In the data rows, the value 128 means zero.
Some points, one per row:
{165, 110,  69, 134, 131, 126, 151, 154}
{163,  99, 180, 122, 121, 118, 146, 109}
{111, 137, 130, 127, 120, 126, 116, 111}
{195, 133,  21, 129, 158, 111,  79, 203}
{112, 126, 166, 133, 111, 129,  84, 108}
{ 93, 139, 171, 123, 119, 141,  81, 101}
{134, 113, 191, 125, 119, 121, 122,  99}
{101, 138, 172, 126, 123, 126, 121, 107}
{174, 110,  13, 137, 137, 154, 245, 183}
{ 82, 133, 148, 121, 137, 135,  99, 109}
{176, 100, 190, 124, 123, 122, 145, 120}
{173, 107,  52, 121, 159, 136, 161, 164}
{ 84, 124, 142, 131, 128, 118,  33, 110}
{ 93, 151, 149, 129, 126, 127, 114, 116}
{ 78, 140, 175, 144,  79, 125,  70, 101}
{111, 136, 157, 129, 121, 122,  95, 109}
{ 86, 134, 152, 130, 126, 124,  92, 107}
{156, 132, 187, 127, 115, 104,  55, 106}
{ 86, 177, 103, 125, 128, 119,  45, 137}
{148,  95,  70, 134, 134, 142, 102, 149}
{ 73, 157, 160, 128, 120, 101,  29, 100}
{255,  23,   0, 139, 158, 145, 186, 215}
{255,  56,   9, 135, 139, 129, 214, 196}
{113, 112, 153, 125, 125, 124, 107, 112}
{136, 107, 117, 132, 127, 151, 254, 130}
{255,  24, 116, 128, 139, 117, 239, 162}
{ 92, 138, 176, 126, 121, 128, 116, 107}
{ 81, 143, 179, 126, 119, 126, 101,  99}
{124, 159,  33, 133, 146, 132, 137, 181}
Then 25 other points, each followed by its number:
{173, 132, 169, 127, 126, 120, 155, 119} 0
{109, 123, 144, 129, 122, 123, 118, 113} 1
{102, 113, 158, 132, 126, 124,  95, 111} 2
{103, 133, 161, 126, 123, 120, 102, 104} 3
{184, 100, 177, 125, 116, 123, 173, 125} 4
{188, 111,   0, 141, 170, 149, 186, 224} 5
{ 66, 208,  75, 128, 132, 136, 172, 156} 6
{108, 148, 194,  86, 183, 127, 194, 110} 7
{ 95, 155, 166, 127, 116, 124, 108, 107} 8
{ 91, 126, 158, 132, 120, 127,  91, 101} 9
{ 78, 159, 152, 130, 121, 130,  99, 104} 10
{172, 102,  56, 132, 131, 134, 156, 162} 11
{120, 134,  95, 129, 125, 147, 133, 134} 12
{ 81, 132, 144, 125, 140, 128,  89, 109} 13
{100, 126, 173, 144,  93, 126,  87, 106} 14
{108, 174,  81, 134, 128, 132, 127, 150} 15
{101, 138, 177, 127, 123, 131, 139, 102} 16
{128, 110, 162, 125, 120, 126, 123, 111} 17
{193,  97,  15, 137, 137, 160, 251, 180} 18
{166,  99, 168, 125, 127, 110,   5, 113} 19
{210,  46,  48, 140, 141, 130, 157, 180} 20
{ 85, 121, 155, 141, 105, 125,  74, 109} 21
{100, 125, 168, 126, 125, 127, 119, 103} 22
{108, 139, 150, 132, 122, 121, 114, 113} 23
{179, 179, 188, 118, 116, 118, 189, 114} 24
Which three of these numbered points are nearest to each point below, ignoring the 3 directions in which the first points spread most? Their numbers follow each, nearest first.
{106, 137, 172, 122, 121, 119,  84, 111} > 16 10 3
{197,  84,  28, 129, 136, 136, 181, 180} > 11 17 1
{153, 106, 169, 129, 121, 123, 122, 110} > 10 16 23
{102, 149, 144, 124, 120, 113,  32, 111} > 10 11 3
{108, 200,  13, 106, 195, 143, 221, 182} > 7 0 6
{ 86, 134, 158, 131, 121, 128, 111, 109} > 1 22 17
{ 96, 123, 154, 129, 122, 120,   1, 101} > 9 20 2
{112, 181,   0, 136, 160, 147, 163, 201} > 4 5 6
{ 95, 144,  76, 133, 142, 136, 120, 149} > 22 17 2
{167, 132, 184, 126, 122, 120, 151, 110} > 0 15 4
{138,  99, 184, 144,  82, 120, 105, 111} > 14 21 11
{182, 136, 166, 124, 123, 121, 165, 120} > 0 6 15
{237,  73,  41, 118, 154, 134, 225, 187} > 16 8 10
